0: [ 84 201  90   0 159 132  98 175 129 120  39 192  90 232 207  89 140  93
 103  92 133 238 182 195 138 184  86 137 157 181]
1: [111 175  93  64 143 108 100 135 130 113  95 148 117 184 185 103 123 103
 101 106 132 159 123 143 162 147 136 131 123 148]
2: [135 171  91 106 188 114 143 123 116 177 133 121  47 104 201 124 110  43
  62 122 120 240 116 126 170  68 189 109 159 139]
3: [158  53 188 255 116 152 184 105 108 171 201  85 132   4  48 170 130 149
 149 161 105 110 133  87  88  68 131 111 138  98]
4: [ 70 125 159   0 108 188 123 193 112 116  40 198 132 210 109 123 162 160
 163 118 114 225 234 207  65 237   0 134 158 162]
5: [108 193  67  46 129  88  68 127 161  77  75 156 152 239 194  86 117 119
 113  98 153  94  84 153 186 167 160 151 101 132]
6: [134 101 152 171  95 131 127 120 131  98 138 125 177 130  89 138 139 176
 160 131 133  55 104 120 118 138 108 129 103 114]
7: [133 161  90 129 113  80  84  95 157  84 130 113 156 175 155 110 113 140
 129 115 152  37  49 113 184 122 182 142  87 111]
8: [150 150 122 138 178 119 154 126 109 188 146 116  49  73 179 135 110  61
  69 127 116 228 130 118 142  72 176 104 165 135]
9: [116 147 107 119 126 122 106 122 134 118 116 142 138 164 141 114 122 130
 124 123 136 115 106 131 142 143 140 137 112 138]
10: [122 103 156 135 106 147 129 136 125 118 122 129 156 139  87 133 142 155
 154 132 123 119 149 137  96 157  82 128 119 129]
11: [153  83 140 224 107 119 130  85 140 132 170  83 153  79  87 145 113 134
 146 161 126  54 101  98 125 106 147 138 111  99]
12: [113  56 179 157  68 154 118 127 139  77 122 137 216 147  45 149 164 219
 200 147 128  30 140 126  70 190  56 139  86 109]
13: [ 61 128 147   2  73 149  84 159 152  32  28 198 222 255 108 110 164 215
 216  99 129  81 156 185 112 255  14 166  85 155]
14: [ 83 130 150  18 109 166 110 176 119 106  62 190 151 219 104 109 154 164
 169 114 119 166 195 181  85 216  38 150 133 167]
15: [110 111 162  99 121 154 147 165 118 139 108 142 122 130 100 139 147 130
 148 142 110 173 193 149  86 158  58 135 157 144]
16: [130 136 144 108 192 172 186 151  85 226 142 128  13  40 145 145 125  42
  81 135  86 255 216 137  99  78 115  93 209 163]
17: [147 158 112 136 180 106 141 116 119 168 147 107  69  92 180 125 103  45
  61 139 124 198  99 114 171  78 198 113 154 126]
18: [ 97 145 120  41 122 140 110 163 121 110  82 164 133 196 141 113 142 138
 143 115 127 170 159 165 123 181  80 140 137 149]
19: [131 175  88 124 122  65  78  89 155  82 107 119 155 193 187  99 106 101
 106 122 165  48  50 124 198 124 206 130  73 107]
20: [131 146 120 146 105 100  83 107 161  76 128 122 178 174 134 118 116 152
 145 124 155  32  60 116 152 143 155 148  89 101]
21: [115  81 173 135  86 156 131 138 123 111 115 146 172 135  63 141 153 180
 181 135 121 100 163 152  78 173  56 133 119 123]
22: [119 170 107  73 175 146 150 147 104 179 122 148  58 105 176 132 127  69
  82 115 104 255 172 152 129 103 130 108 184 151]
23: [106 104 144  81 124 163 127 155 118 129  86 158 134 174 114 121 143 127
 137 134 127 186 161 149 106 177  85 119 136 143]
24: [143 236  31  77 221  63 113 116 134 164 126 110  30 138 255  91  82   0
  12 104 145 224  67 118 226  56 255 113 156 136]
25: [125 125 132 150 108 120 118 115 136 109 130 129 155 138 125 129 126 140
 136 131 137  83 109 128 135 133 130 130 111 128]
26: [125 143 108 139  99 106  98 112 153  78 118 133 180 178 129 115 121 155
 146 120 147  30  77 121 158 140 147 151  92 109]
27: [133 137 109 136 110 106 105 113 146  87 126 124 167 160 141 109 123 142
 135 125 149  55  83 117 157 133 152 138  90 108]
28: [138 118 131 177  76  84  82  86 172  58 141 113 216 163  99 131 121 196
 174 132 155   0  44 108 150 152 142 149  61  94]
29: [134 167  92 151 111  64  74  83 158  87 130 114 174 176 167  88 105 123
 133 119 156  23  42 116 187 129 206 131  67 101]
30: [126  83 169 171  81 138 128 124 129 103 129 122 183 122  68 145 146 187
 177 147 125  54 139 125  98 158  82 132 104 117]
31: [ 71 125 163   0  94 197 111 209 121  99  20 215 154 237 106 124 183 180
 179 116 121 210 246 215  71 255   0 149 152 177]
32: [151 116 122 198  90  95 110  87 156  82 160  92 181 118 102 134 117 166
 151 127 150   0  62  89 150 102 167 137  74  92]
33: [178 101 127 255 109  77 120  59 155 106 202  55 176  67 106 137  96 146
 129 151 147   0  26  62 163  65 221 130  81  79]
34: [111  73 188 134 114 199 176 167  97 176 140 143 105  74  51 161 161 162
 168 148  96 208 226 142  47 143  27 120 173 145]
35: [121 135 121 142  75  76  49  94 180  25 102 126 235 231 117  99 119 185
 164 121 176   0  18 107 176 179 155 156  33  90]
36: [101  81 177 121  90 168 140 156 111 119 112 157 156 143  68 148 152 172
 176 136 119 143 183 142  79 180  47 127 128 132]
37: [145 162  85 131 146  85 101 112 162 113 125 116 141 172 166 102 106  91
  96 112 149  93  62 115 183 111 193 142 110 113]
38: [112 196  68  27 149  98  76 145 149  91  77 155 130 223 195  83 122 107
 107  95 147 129 107 160 170 172 139 144 119 143]
39: [175 115 123 255 137  71 131  62 132 146 205  64 127  59 144 135  82  99
  97 142 145  59  27  50 182  32 255 119 105  72]
40: [106 142 129  76  81 124  77 133 157  57  90 165 197 211 109 119 144 187
 182 104 143  54 111 156 123 203  77 153  88 127]
41: [149 219  19 121 149  16  34  67 183  59 123 101 162 227 251  72  80  90
  67  99 194   0   0 103 255  92 255 143  51  92]
42: [146 199  60 134 161  60  94  89 139 106 137 112 121 148 210 107 101  67
  71  96 158 108  33 109 214  67 246 121 103 122]
43: [140 235  28  89 159  61  75  98 158 108 134 144 122 175 221 103 101  91
  68  82 147  83  54 140 210  95 220 133  98 125]
44: [146 110 143 181 101 111 109 107 149 102 143 114 173 126 105 136 124 150
 148 143 151  47  83 113 139 124 147 136 105 108]
45: [102 109 158  51 117 181 150 179 113 144  78 167 106 136  90 147 151 138
 151 142 103 234 220 171  75 169  48 116 168 178]
46: [106 129 145  82 101 140 121 143 135 112 103 160 155 159 109 119 147 157
 158 122 130 115 148 147 105 180  86 144 130 132]
47: [134  53 203 208  44 131 121 108 159  60 146 114 229 116  19 161 152 226
 218 154 127   0 121 121  84 176  59 148  86  92]
48: [163 136 112 212 122  75 124  76 143 116 181  83 144  99 137 131 101 119
 111 135 145  35  44  84 178  64 214 132  94  95]
49: [113 188  73  62 114  92  74 114 162  61  83 149 175 231 176  95 123 136
 130 100 165  55  78 143 188 169 152 146  82 126]
50: [145  20 230 255 113 198 226 144  88 213 199  94  90   0   0 192 153 155
 154 162  76 194 223 102  40  82  67 104 179 108]
51: [118 142 137  95 146 153 143 156 114 169 124 142  82 113 149 145 136 102
 124 122 113 220 166 138 130 128 106 119 171 160]
52: [108  48 210 137  97 207 176 166  98 146 123 160 143  88  29 160 173 189
 189 147  89 173 230 149  34 165   5 131 157 139]
53: [189 154  99 225 200  78 163  71 122 208 208  57  33   5 197 138  73   8
  26 154 131 190  65  73 189   0 255 102 158 110]
54: [100 143 124  41 133 157 128 173 109 137  85 178 104 174 140 116 152 128
 128 109 112 208 193 171 105 172  64 132 152 163]
55: [147  34 220 255 106 179 203 119  98 185 193  97 124   0  16 179 137 159
 164 165  84 135 191  96  50  88  80 114 156 116]
56: [111  92 160  95  81 146 106 142 154  80  99 150 191 189  76 131 164 198
 205 116 138  56 147 153 102 204  48 146  98 140]
57: [125 185  77  74 136  76  72 115 161  72  85 140 162 217 192  92 118 113
 116 111 156  71  68 141 183 147 167 133  97 127]
58: [148 222  47  99 217  86 128 114 127 194 149  99  20  99 255 100  80   4
  14 118 137 229  87 106 211  40 255 112 167 135]
59: [164 115 150 232 116 117 133  88 128 128 189  83 133  45 100 157 107 139
 128 167 135  60  81  71 128  79 171 122 111 107]
60: [118 148  82 104  82  70  51  99 180  20  95 132 229 246 142  94 121 190
 161 112 176   0  38 126 177 184 156 158  47  98]
61: [114  27 216 200  12 166 122 131 160  45 128 137 255 154   0 167 175 255
 255 136 134   0 152 121  54 210  12 154  66  81]
62: [105 208  63  13 177 104  94 151 130 119  76 155  92 207 219  83 117  68
  81 106 138 205 124 174 169 150 151 126 160 170]
63: [100  91 178  79 131 188 169 180  91 161 100 167  94 108  88 139 158 124
 139 138  94 252 238 166  61 162  35 111 176 159]
64: [123  92 145 155 106 134 135 128 132 117 142 125 160 130  80 129 140 166
 156 142 133  90 138 131  94 149 101 142 116 107]
65: [151 105 128 212 103  97 119  88 146 107 172  99 172  97 107 138 128 155
 153 144 139  24  66  84 149  97 170 125  98  96]
66: [155  45 189 231  97 163 164 122 117 148 174  92 146  46  49 158 141 175
 178 150 120  86 140  87  83 112 108 121 114 117]
67: [121 149 113 101 142 122 124 128 130 136 116 140 112 147 159 122 122  98
 106 119 133 161 120 131 143 127 147 127 138 133]
68: [100 168 105  33 158 133 120 163 117 132  80 163  84 184 172 104 135  90
  97 112 125 230 167 159 133 154 111 129 160 160]
69: [112  97 170 128  76 139 114 137 142  74 111 137 194 153  63 132 149 196
 185 136 128  57 148 138  84 196  59 142 103 114]
70: [172 135  96 244 124  55  90  54 165  89 181  79 175 122 157 116  88 128
 102 133 169   0   0  57 194  73 255 124  62  65]
71: [118  89 170 153  80 132 112 133 137  83 124 132 195 153  71 134 147 200
 187 133 134  39 121 124 104 170  82 132  93 114]
72: [125 207  60  66 172  88  92 123 143 130 104 132  87 183 225  98  95  54
  66 105 149 168  75 139 203 111 200 123 130 127]
73: [ 80 152 125   0 116 145  90 177 130  96  43 184 137 240 148  98 147 149
 141 106 139 180 177 185 115 218  60 146 132 157]
74: [143  72 199 201 145 192 223 144  69 241 190 102  38   0  69 188 129  94
 122 166  74 255 232 113  55  75  85 100 194 154]
75: [110  34 236 164 100 234 203 177  69 188 157 143 115  33   7 182 175 190
 187 169  73 220 255 141   7 155   0 115 181 149]
76: [171 169  76 155 193  90 151  97 126 175 170  82  40  58 198 114  89  14
  42 133 135 201  87  95 192  35 242 111 159 125]
77: [124  16 242 174 125 238 239 190  69 223 157 125  69   0  11 198 173 139
 172 176  61 255 255 140   0 125   0 109 219 158]

[199  91 129 255 141  75 150  60 145 150 210  40 119  25 124 149  90  80
 100 155 147  48  42  62 165  26 255 106 106  79] 39 33 48
[162 152  84 215 119  51  90  57 170  82 168  75 171 126 160 112  93 124
 106 125 174   0   0  72 201  81 248 134  68  75] 70 48 29
[142 105 138 150 120 114 123 121 138 110 138 112 144 135 116 118 121 140
 145 140 138  84 108 119 131 128 140 127 112 121] 25 44 6
[105 225  41   0 188 108  94 156 138 124  77 160  75 199 232  81 122  72
  71  97 143 213 138 166 171 147 145 133 142 171] 62 0 68
[164 170  82 170 194 104 158 103 117 198 187  87  37  37 187 131  94  42
  50 131 120 197 102  98 171  24 230 112 164 130] 76 17 53
[109 210  66  21 180 109 100 157 130 133  85 157  78 190 218  92 112  71
  70  99 131 221 125 155 166 130 150 134 150 167] 62 68 1
[114  41 194 171  19 152 103 127 163  32 113 140 255 182   0 154 168 255
 247 135 140   0 124 132  67 225  19 156  56  85] 61 47 12
[136 165  84 138 140  91  91 101 149 103 136 117 129 158 184 108  98 108
 100 120 155  80  50 100 188 106 211 128  97 111] 37 19 7
[118 155 103  78 179 137 141 152 108 177 102 140  58 131 183 107 117  60
  77 129 122 255 155 133 138 103 158 114 170 156] 22 2 51
[120 220  58  19 179 100  95 135 137 130  73 152  67 191 240  89 111  57
  63  97 137 205 119 163 182 135 175 123 137 156] 62 72 1
[ 76 179 106   0 152 155 118 186 117 134  52 198  85 209 180 102 143  97
 113 102 118 255 202 190 118 192  65 133 162 173] 0 68 54
[109  84 165 128  85 160 132 137 131 106 118 139 166 143  72 144 156 186
 185 134 127  91 158 141  87 176  58 141 113 125] 21 69 36
[ 93 201  73  12 149  99  79 138 147  92  64 167 125 240 201  90 119 106
 107  98 144 158 106 163 174 171 143 145 114 152] 38 5 1
[132 126 144 132 178 184 198 153  81 234 161 126  24  17 134 167 140  61
  87 133  71 255 222 138  88  76 100 105 216 163] 16 74 22
[ 76  94 161  49  24 145  52 158 177   0  40 194 255 255  49 113 185 255
 251  98 154   0 131 173  89 255   0 176  45 125] 13 56 40
[111  98 165 108 142 183 172 169  89 183 113 149  75  89 118 144 151 116
 124 139 102 251 220 146  79 130  65 101 187 148] 63 51 45
[159 127 129 203 139 116 142 103 122 145 173 103 118  78 121 135 112 121
 112 130 128 118  86  90 147  65 182 121 130 110] 59 11 48
[135  39 192 239  43 124 116  99 151  60 148 103 242 148  41 148 139 224
 201 157 152   0  76  87 103 162 112 142  71  76] 47 12 71
[129 108 150 140 161 169 182 148  89 201 150 128  59  53 119 147 129  90
  95 139  93 255 190 130  90  94 113 107 184 140] 16 51 22
[121 168  86  73 138 109  98 135 145 106  93 144 131 174 179 102 129 108
 118 109 142 124  98 141 169 140 147 138 121 133] 1 9 38
[134 197  87  50 194  99 119 140 117 168  90 136  48 142 237 106 107  17
  48 121 132 247 129 150 187  90 181 110 166 164] 2 72 62
[152  31 202 255  96 180 200 120  95 173 206  77 127   0  15 180 155 181
 165 162  95 104 163  95  47  84  82 116 148 103] 55 3 66
[139  59 175 222  40 124 110 101 164  47 147 111 252 150  36 151 141 245
 213 141 142   0  80  94 107 169  97 155  52  82] 47 12 71
[163  49 180 253 118 159 187 117 110 167 198  86 137  11  49 174 139 155
 150 160  96 105 157  91  67  86 106 108 138 107] 3 66 55
[118 105 152  84 159 181 173 164  97 190 116 155  67  89 105 146 144 102
 122 134  92 255 216 163  81 131  63 123 185 169] 63 45 51
[163 130 115 189 153  97 133  95 136 144 164  93 107  83 147 128 108  84
  99 136 135 111  79  96 157  67 201 125 130 104] 48 59 17
[101 115 148  87 124 156 131 153 116 137  90 161 124 163 130 130 142 129
 130 131 123 194 179 149  98 170  89 122 133 145] 23 15 54
[118 168  78  78  92  61  37  98 179  18  68 145 219 255 183  87 114 150
 139  96 177   0  15 135 194 186 178 151  42 106] 60 35 49
[174 108 144 238 127 110 149  86 126 152 200  75 125  32 104 156 110 132
 126 151 117  83  94  84 127  70 170 117 127 106] 59 11 3
[153  88 149 222 107 126 152  94 132 129 175  93 151  74  78 147 127 160
 143 146 134  45 112 106 115  92 147 120 107 105] 11 59 65
[153  76 183 235 175 175 232 132  66 255 218  82  15   0  96 178 117  66
  91 173  76 255 203  90  75  25 130  90 211 135] 74 16 50
[155  80 159 224 142 154 186 110 105 194 198  84  81   6  82 159 121 113
 118 158 107 170 151  98  95  65 147 120 157 111] 3 55 66
[130 193  67  59 177  95  97 128 134 132 107 130  83 170 218  94 113  67
  76 101 146 174  91 132 189 112 193 128 128 155] 72 1 62
[ 94 152 126  29 136 162 119 170 120 132  80 180 112 171 142 117 149 126
 122 108 109 207 173 172 109 161  71 138 149 152] 54 18 68
[126  56 193 189 143 201 212 154  81 227 168 106  56   6  61 176 146 114
 133 157  87 255 242 115  48  86  81  98 198 133] 74 50 77
[151 168  67 161 148  77  99  81 149 102 146  98 133 138 192 111  96  95
  82 116 158  47  10  89 205  57 250 129  85  94] 42 37 48
[129 149 110  98 133 132 117 142 128 131 115 141 115 143 146 122 129 113
 115 118 142 146 128 135 134 129 130 131 141 130] 67 9 1
[135 141 114 125 182 138 165 130 101 202 161 121  50  68 147 127 110  67
  78 140 116 244 156 124 138  80 156 105 172 152] 8 22 2
[133 166  88 119 140  99 114 116 137 122 121 121 115 148 180 114 111  99
  99 112 146 115  89 121 172 104 182 137 124 115] 37 67 9
[154 148 104 170 141  94 126  98 132 136 161  95 119  92 146 128 109 115
 110 130 133  81  76 106 160  74 191 130 113 116] 48 37 59
[133 110 152 115 164 156 172 147 101 182 131 128  74  78 122 138 131  93
 100 151 104 244 190 140 105 104 104 112 183 146] 51 16 22
[ 87 141 142  31  75 132  75 160 168  26  40 188 231 255 109 115 156 198
 186 104 130  45 137 185 103 253  23 160  82 151] 13 40 56
[109 104 174  80 131 190 166 174  94 171 106 164  95  98  93 145 156 131
 151 125  95 246 227 167  69 162  33 119 180 164] 63 45 34
[ 87 145 128  10 132 165 119 184 110 130  60 179 101 194 148 113 148 119
 126 114 119 228 204 186  99 192  56 123 144 171] 54 18 73
[146 197  65 110 177  96 108 112 134 150 126 130  83 145 224 120  96  49
  59 104 141 170  79 127 193  84 217 119 137 132] 72 17 42
[152 187  78 105 197  95 141 124 117 184 136 102  35  92 220 110  93  26
  44 118 127 238 121 119 173  62 214 110 163 149] 2 17 58
[135 117 132 154 127 117 129 122 125 122 130 114 137 123 123 124 123 122
 127 133 132 113 105 113 138 115 148 130 123 121] 25 9 44
[123 137 124 103 122 132 115 127 134 120 113 145 137 149 132 127 126 133
 130 124 129 126 132 141 126 153 113 136 115 134] 9 25 46
[ 54 183  98   0  89 140  35 193 162  16   0 234 206 255 159  73 175 199
 183  66 147 105 162 227 123 255  11 169  95 175] 13 73 14
[146  50 192 200 150 198 225 156  80 236 178 108  58   0  79 183 152 105
 126 159  78 255 233 123  41  76  79  94 205 140] 74 50 77
[111 214  69   0 178 107  99 160 136 122  67 162  84 210 226  93 121  64
  74  99 135 220 139 179 171 155 134 123 154 171] 62 0 68
[151  91 162 206 172 164 205 125  77 238 196  95  32   0 113 168 116  71
  93 163  89 255 183  97  94  44 139 100 200 132] 74 16 8
[180 125 106 250 105  52  91  44 164  94 193  62 179 114 141 124  90 135
 124 131 166   0   0  67 205  58 255 136  62  67] 70 33 48
[119  80 187 159 126 182 177 153  80 179 161 129  90  54  75 168 151 146
 148 155  94 218 202 127  75 116  63 108 167 145] 34 63 74
[129 156 108  97 183 146 162 147 100 206 136 136  37  82 184 133 119  62
  78 116 105 255 170 137 134  91 148 114 192 156] 22 8 2
[120 148 105 100 176 145 167 147  98 188 139 129  46  79 162 128 119  69
  79 125 106 242 175 134 132  96 138 115 179 146] 22 8 51
[131 156 101 106 153 108 125 128 128 141 122 128  91 134 175 119 112  81
  92 122 132 160 117 127 152 111 165 134 138 144] 67 1 17
[106 187  76  31 141 106  74 139 152  93  69 165 136 230 197  88 124 105
 111  97 150 138  99 165 173 169 138 139 110 149] 38 5 1
[ 60 193  96   0 154 159  87 205 115 108  20 223 112 255 191  91 152 124
 126  80 121 255 198 207 133 223  48 145 150 183] 0 73 54
[134 137 163 150 143 128 144 130 114 147 152 120  99  73 117 142 121 113
 116 138  99 183 148 120 116 106 106 126 156 131] 51 67 15
[146  91 155 185 153 163 183 134  93 198 176 111  73  27  95 161 125 104
 115 143 101 211 174 113 100  79 126 110 178 128] 74 16 8
[116 146 127  78 140 142 131 154 111 148 101 147  98 139 150 129 131 107
 115 116 116 204 159 148 121 140 109 123 153 147] 51 67 68
[121  93 171 152 130 174 170 145  96 176 152 121  87  46  88 154 139 126
 137 147  95 227 199 127  74 116  77 117 173 139] 34 15 63
[113 176  96  62 171 128 132 148 113 166 112 146  69 132 189 122 123  89
  92 112 112 223 153 147 138 119 139 125 165 154] 22 68 51
[119 100 158 144 144 156 174 144  98 176 144 131  76  72 114 150 134  99
 105 147 100 215 183 126 105  97 108 117 177 144] 51 16 15
[139 187  83  95 203 111 150 137 110 186 137 115  28  92 207 114 107  29
  44 116 114 255 141 127 158  64 192 107 182 149] 2 8 17
[116  14 254 196 119 235 239 179  59 232 170 128  71   0   8 196 167 153
 168 179  65 255 255 134   0 114   5 110 215 147] 77 75 50
[174 190  67 164 169  51  88  74 163 111 157  79 121 126 210  98  82  60
  69 118 161  67  15  94 214  64 255 117  96  99] 42 37 43
[141 150 117 142 137 106 129 117 134 136 143 114 107 107 141 124 112  96
 107 123 131 129 111 116 157  98 165 128 128 113] 67 9 25
[127 183  68  85 170  97 107 124 145 123 109 130  94 163 200  96 102  78
  82 111 146 153  94 130 178 110 186 136 123 134] 72 1 37
[137 120 122 180  75  96  84  95 176  56 130 112 224 177 101 124 130 183
 164 121 162   0  47 115 151 154 144 146  73  86] 28 20 26
[ 86 210  71   0 179 136 101 180 119 128  35 185  75 233 229  76 135  74
  93  89 131 255 178 199 148 173 103 134 157 189] 0 62 68
[129 122 130 138 148 152 153 141 109 163 143 120  85  98 131 125 124 105
 102 135 120 197 162 113 109 112 137 112 146 134] 51 67 8
[145  72 199 187 144 183 206 146  79 222 181 111  62   0  62 186 144 101
 134 168  73 255 214 126  62  92  73 104 206 134] 74 50 77
[135 133 149 122 154 145 173 155  96 175 135 134  72  55 127 149 132  86
 109 128  94 222 176 144 112  98 103 116 178 150] 51 22 16
[139  59 193 190 137 190 211 136  73 216 175 108  64   0  59 175 131 110
 135 159  85 237 207 115  56  85  82 114 192 147] 74 50 55
[140  81 182 201 148 183 202 140  78 217 196 124  65   0  68 176 136 118
 118 141  80 244 191 107  76  76  98 107 194 137] 74 50 55
[149 170  53 129 163  69  94  90 146 117 135  93 117 159 210  95  93  78
  79 116 166  77  35  95 211  80 252 125  93 105] 42 37 43
[158 134 105 182 140  97 136  96 134 142 166  84 116  84 148 130 103 104
 102 136 134  92  81 100 154  70 197 124 119 109] 48 59 11
[ 91  82 190 107  89 186 140 169 114 116 107 169 165 147  48 153 166 192
 189 132 116 150 203 157  60 190   5 140 146 146] 36 21 52
[128 140 109 106 127 128 115 137 135 116 116 135 135 155 136 118 129 132
 125 120 137 118 128 131 127 144 123 135 123 128] 9 67 25
[ 85 196  84   0 163 134 102 176 136 116  40 198 100 247 192  91 135  90
  95  89 131 236 167 200 152 189  81 151 145 186] 0 68 62
[108 135 131  88 157 152 161 159  99 171 117 138  72 113 148 131 130  96
  99 129 115 239 182 137 109 130 101 116 174 146] 51 22 68
[110 154 111  40 170 151 133 166 118 159  92 161  74 157 158 114 129  88
 102 117 115 239 170 150 128 143 111 138 164 166] 68 51 22
[116 106 146 138 128 144 130 137 122 136 126 129 132 127 108 132 137 133
 136 139 119 153 147 121 112 135 107 128 130 123] 10 64 15
[102 156 107  32 129 133 116 159 128 122  71 170 119 191 155 110 141 119
 129 107 127 170 166 172 128 171  89 136 138 158] 18 54 68
[140  83 166 226  72  85  84  67 162  52 140 100 230 163  90 132 104 179
 166 155 166   0  22  77 152 146 171 147  57  65] 28 32 65
[153 213  36 119 143  26  46  76 174  62 122 112 163 222 226  74  90 104
  84 102 185   0   0 107 246 105 255 147  64 107] 41 19 29
[146  65 180 224  93 143 165 105 114 137 170 105 152  50  53 152 136 169
 158 149 111  83 137 111  87 104 108 118 135  92] 66 3 11
[109 191  84  37 161 110 101 142 136 115  88 158 101 186 193  98 119  90
  89 111 127 171 126 148 159 151 134 138 131 158] 1 62 38
[121  74 178 133 129 195 192 169  91 186 137 132  95  51  61 162 161 141
 155 146  84 221 244 146  46 131  38 120 183 149] 34 63 52
[120 202  64  19 178 102 104 142 129 141  78 159  71 187 218  93 115  56
  76  98 137 223 128 162 175 134 163 129 151 161] 62 72 68
[170 222  40 153 171  35  83  67 170 110 164  83 110 132 238  99  77  54
  52 113 169  51   0  87 245  51 255 130  91 108] 42 43 41
[107 124 149 102 115 169 147 160 117 132 114 159 131 129  97 140 157 165
 153 125 105 159 187 166  79 162  50 132 147 147] 15 36 23
[144 209  52 116 170  69  89  93 138 123 135 107 102 157 230  96  87  71
  64 101 159 118  37 110 219  81 249 131 113 109] 42 43 72
[154 180  67 152 147  63  89  78 158 109 151  87 129 140 197 110  96  85
  86 120 164  65  29 102 203  78 245 125  90  92] 42 37 19
[154  99 181 202 158 170 210 127  75 217 180 107  50   0 108 176 130  67
 102 152  89 255 185 114  91  50 119  96 202 130] 74 16 8
[ 80 116 164  41  91 173 119 177 127 100  59 184 161 200  81 128 168 189
 184 127 109 150 205 183  73 229   8 146 128 153] 14 4 31
[180  55 181 255 137 136 188  86 108 195 219  58 101   0  79 177 117 108
 123 170 111 123 118  75  94  41 168  94 142  96] 3 59 66
[141 139 108 158 139  92 115  99 140 120 146 101 134 129 152 117 106 109
 103 133 150  84  59 101 169  95 192 131 101 114] 37 48 27
[133 117 127 162  79 106  88  98 157  62 127 130 222 182 102 126 127 198
 171 118 150   0  65 116 143 166 137 152  67  99] 28 26 20
[148  37 198 241  82 170 161 107 113 158 191  95 149  31  19 174 139 196
 194 164 107  70 147  93  70 117  89 134 122 110] 66 3 55
[146 160  84 139 161 103 127 110 131 144 149 109  96 115 180 114 103  92
  92 127 138 144  86 109 170  79 206 120 131 122] 17 37 67
[120 139 103  84 145 125 125 143 124 148 116 137  99 145 129 104 118 122
 114 123 130 170 159 137 122 145 125 130 144 146] 67 51 9
[ 92 201  85   0 170 134 105 171 122 123  55 184  84 210 202  91 139  82
  91 106 127 243 178 192 140 170  94 138 162 181] 0 68 62
[137 142 113 133 136 112 133 121 131 139 138 115 116 120 144 126 117 110
 110 134 133 135 116 122 146 110 160 126 129 123] 67 9 25
[120 155 101  85 153 114 123 142 128 133 109 140 105 153 168 115 114  99
 108 123 126 152 129 143 154 132 139 118 140 145] 67 1 9
[169 145  92 186 151  81 119  83 138 136 168  76 108  94 169 123  97  98
 100 122 147  78  47  94 186  58 232 125 112  97] 48 39 42
[134  99 157 154 141 158 172 142 103 180 155 115  89  56 104 146 132 112
 117 147 102 205 175 127 100  98 109 117 172 132] 51 15 34
[132 183  53 108 107  53  40  90 192  23  99 130 223 239 182  86 117 161
 132  94 175   0   9 119 198 163 192 142  32 117] 60 35 49
[139 146 124 148 175 135 165 131  95 196 152 115  44  57 165 135 112  60
  65 139 109 240 152 107 138  73 165 106 179 142] 8 2 17
[152 203  27 134 154  30  56  74 178  75 129  99 148 202 228  84  78  92
  71 100 180   4   0  94 243  87 255 140  61  97] 41 19 43
[105  77 182 123  86 181 152 150 112 126 119 152 161 132  61 153 165 189
 181 140 112 138 197 155  61 176  37 122 136 140] 36 21 52
[146 102 146 174 154 160 181 137  92 192 172 107  66  45 119 151 123 107
 104 141 108 212 157 108 110  71 142 113 170 134] 8 51 16
[153  27 204 255  82 155 172 104 115 141 193  90 169  30  14 180 145 190
 184 165 111  45 129  81  81 111  99 124 116  85] 66 3 55
[111 123 130 129  69 113  81 121 165  35  99 143 227 208  94 118 144 204
 178 108 140   0  73 139 137 193  96 149  59 115] 40 28 35
[123 122 144 140 114 150 134 133 121 118 130 139 144 132 105 142 143 160
 141 124 128 120 143 133 117 132  94 127 128 131] 10 64 25
[103 127 154  55 167 198 193 191  76 210 118 177  40  79 115 141 156  81
 103 131  82 255 255 172  69 146  28 103 215 183] 63 45 16
[115 122 120 125 103 123 118 123 141 115 126 131 157 138 118 131 134 160
 151 121 136  75 115 135 135 139 127 142 119 126] 25 9 6
[127  76 175 155 128 188 187 156  97 178 143 135  98  58  70 159 148 144
 144 149  98 196 212 125  66 119  68 117 177 136] 34 15 63
[104 139 115  70  99 115  83 142 157  54  80 155 186 221 125 106 140 171
 155 116 153  47 107 144 135 190 103 139  89 133] 40 49 26
[180 117 110 255 107  61  89  48 171  79 187  51 193 116 129 120  88 146
 120 140 173   0   0  51 185  69 254 122  44  56] 70 33 48
[116  64 200 153 122 201 198 162  89 185 158 136  95  42  39 163 159 138
 158 159  82 216 234 140  49 123  32 108 176 152] 34 75 52
[116  54 213 159  78 200 171 151 101 144 144 151 155  80   5 169 168 212
 206 140  87 129 226 155  44 159   4 129 143 135] 52 34 36
[111  22 219 204   7 162 116 125 155  37 123 130 255 153   0 171 172 255
 251 149 140   0 139 118  56 212  21 154  72  81] 61 47 12
[121 115 139 118 130 142 141 144 124 143 122 133 115 120 116 132 137 127
 136 131 116 167 167 146  97 138  91 131 158 136] 15 10 23
[101  41 212 151   0 159  93 122 168  17  92 156 255 203   0 160 179 255
 255 138 139   0 140 151  61 255   0 164  58  96] 61 12 47
[146  62 164 214  95 132 162 112 114 138 167  94 153  68  54 149 128 174
 167 151 123  77 135  99  99 114 124 130 109 114] 66 11 64
[137 136 156 143 149 135 158 122 111 162 147 127  99  71 114 136 121 103
 105 139 102 188 150 129 122 112 109 120 166 137] 51 67 8
[ 75 148 129  13 102 141  87 165 135  71  39 187 168 252 141  99 152 151
 157 111 139 148 160 173 119 225  59 145 113 155] 73 14 18
[115 104 162 109 119 162 153 152 112 141 124 150 116 116  99 146 144 130
 145 133 110 184 196 149  92 150  68 121 151 150] 15 23 36
[149  72 178 211 148 156 204 124  87 214 187  81  55   0  83 166 117  95
 113 168  89 211 188 108  85  64 122 109 176 131] 74 50 3
[ 99 180  92  19 157 127 115 167 128 136  73 164  89 191 188  99 128  78
  93 102 124 226 159 166 149 164 115 124 156 161] 68 62 0
[133 137 107 120 147 108 126 115 126 132 129 124 115 132 147 110 114 103
 115 127 131 133 121 129 150 108 160 127 123 129] 67 9 25
[160 147 104 189 140  87 123  91 135 140 169  87 115  97 157 128 105 102
  97 136 143  91  72  90 172  79 207 119 114 109] 48 37 39
[128 155 108  88 171 120 130 133 123 141 107 130  86 127 168 112 117  67
  87 125 123 197 130 135 146 110 151 126 147 138] 67 2 22
[139 130 118 172  80  96  79  92 176  48 131 122 222 181 110 120 120 193
 166 121 163   0  35 110 161 145 150 148  62  93] 28 35 20
